One turn moves each row of this set onto another row. After a few examples, where does it send each row asked below?
ged: [ 13  -1  15  11 -27 -18 -18   0  12 -26   8   6  -4  -3  10 -18  17]
temiv: [-12  19   6   6   1  19  19  -6  -4  -1 -32  -5 -21  10  -8 -22  19]
kopu: [ 22  17  14  -1 -10  12 -37  19 -21 -12  10  -6 -32 -12 -14 -10  25]
gudol: [ 45  -3   9 -16  -5  17  -6 -20 -18  -4 -22   5   3 -13 -12  -8  12]
dozi: [ 31  20  -1   8 -34   0  17  21 -29 -14  -4   8 -11   1  -1  17 -16]
lobav: [ -4   4   6  12  -4  -6   2  -9  36 -17  -3  16 -22   5 -30   9  14]
beg: [  0  42  15   9   0  30 -18  10  -4 -15 -10   5 -25   2 -10 -11  24]
zok: [ 14  -6   6 -35  -1   3  13 -21   5 -14 -19  12   7 -10 -14  -1   8]
guva: [ 34 -43  16   3   8 -10   0  -3  -5  -3 -14   4 -17  -5  -7  14  -9]
bizam: [ 23  -3  16   8  10  17 -15   1 -38  -2 -17 -10  -1 -11  -2   9 -34]
kuli: [  9   0   5  38   2  -5   3  -5  -5 -20  35   9 -12   6   3 -10 -17]
gosa: [  4   1  -6  17   3  -8 -18  -5 -41 -32  12   4 -27  -2 -34   8  -6]
rivev: [ 11  28  22   6  15  -3 -17  -8 -21 -45  14   0  -6  -6  -2 -24   1]
vutig: [-16  -3  14   8  14  -1  30  -1  13  -2 -24  -5 -30  11 -13 -12   6]
Kosa: [ 13  14  12  -9   9  42   5   9 -26   7  -4  -5  -3  -5  12  -3 -16]
tok: [ 43  25  13 -15  -1   3  31  14 -18 -22   9  10 -22  -3 -13  10   0]
neta: [-21  10   4  37  12   0  -8   9 -23 -31  -7   7 -30  12 -14  14 -10]
guput: [ -2 -39   5   2   0  -8  10  10 -25 -14 -20   5 -17   3  14  15 -11]
zelis: [-29  14  11  16  11   6  15   3 -12  -7 -34 -11 -19  11  -8 -11  -9]
loniv: [ 25  14  21 -17 -18 -25  10  26  -9 -30 -11   1 -14 -10 -11  20 -14]
sadi: [ 15  -1   1   5 -17  -7 -17  -5  18  -3  25   3 -15 -10 -39   9  -2]

guput turns into Kosa
sadi turns into gosa
Now these:
zelis turns into temiv
tok turns into loniv
rivev turns into ged
neta turns into beg
guva turns into bizam

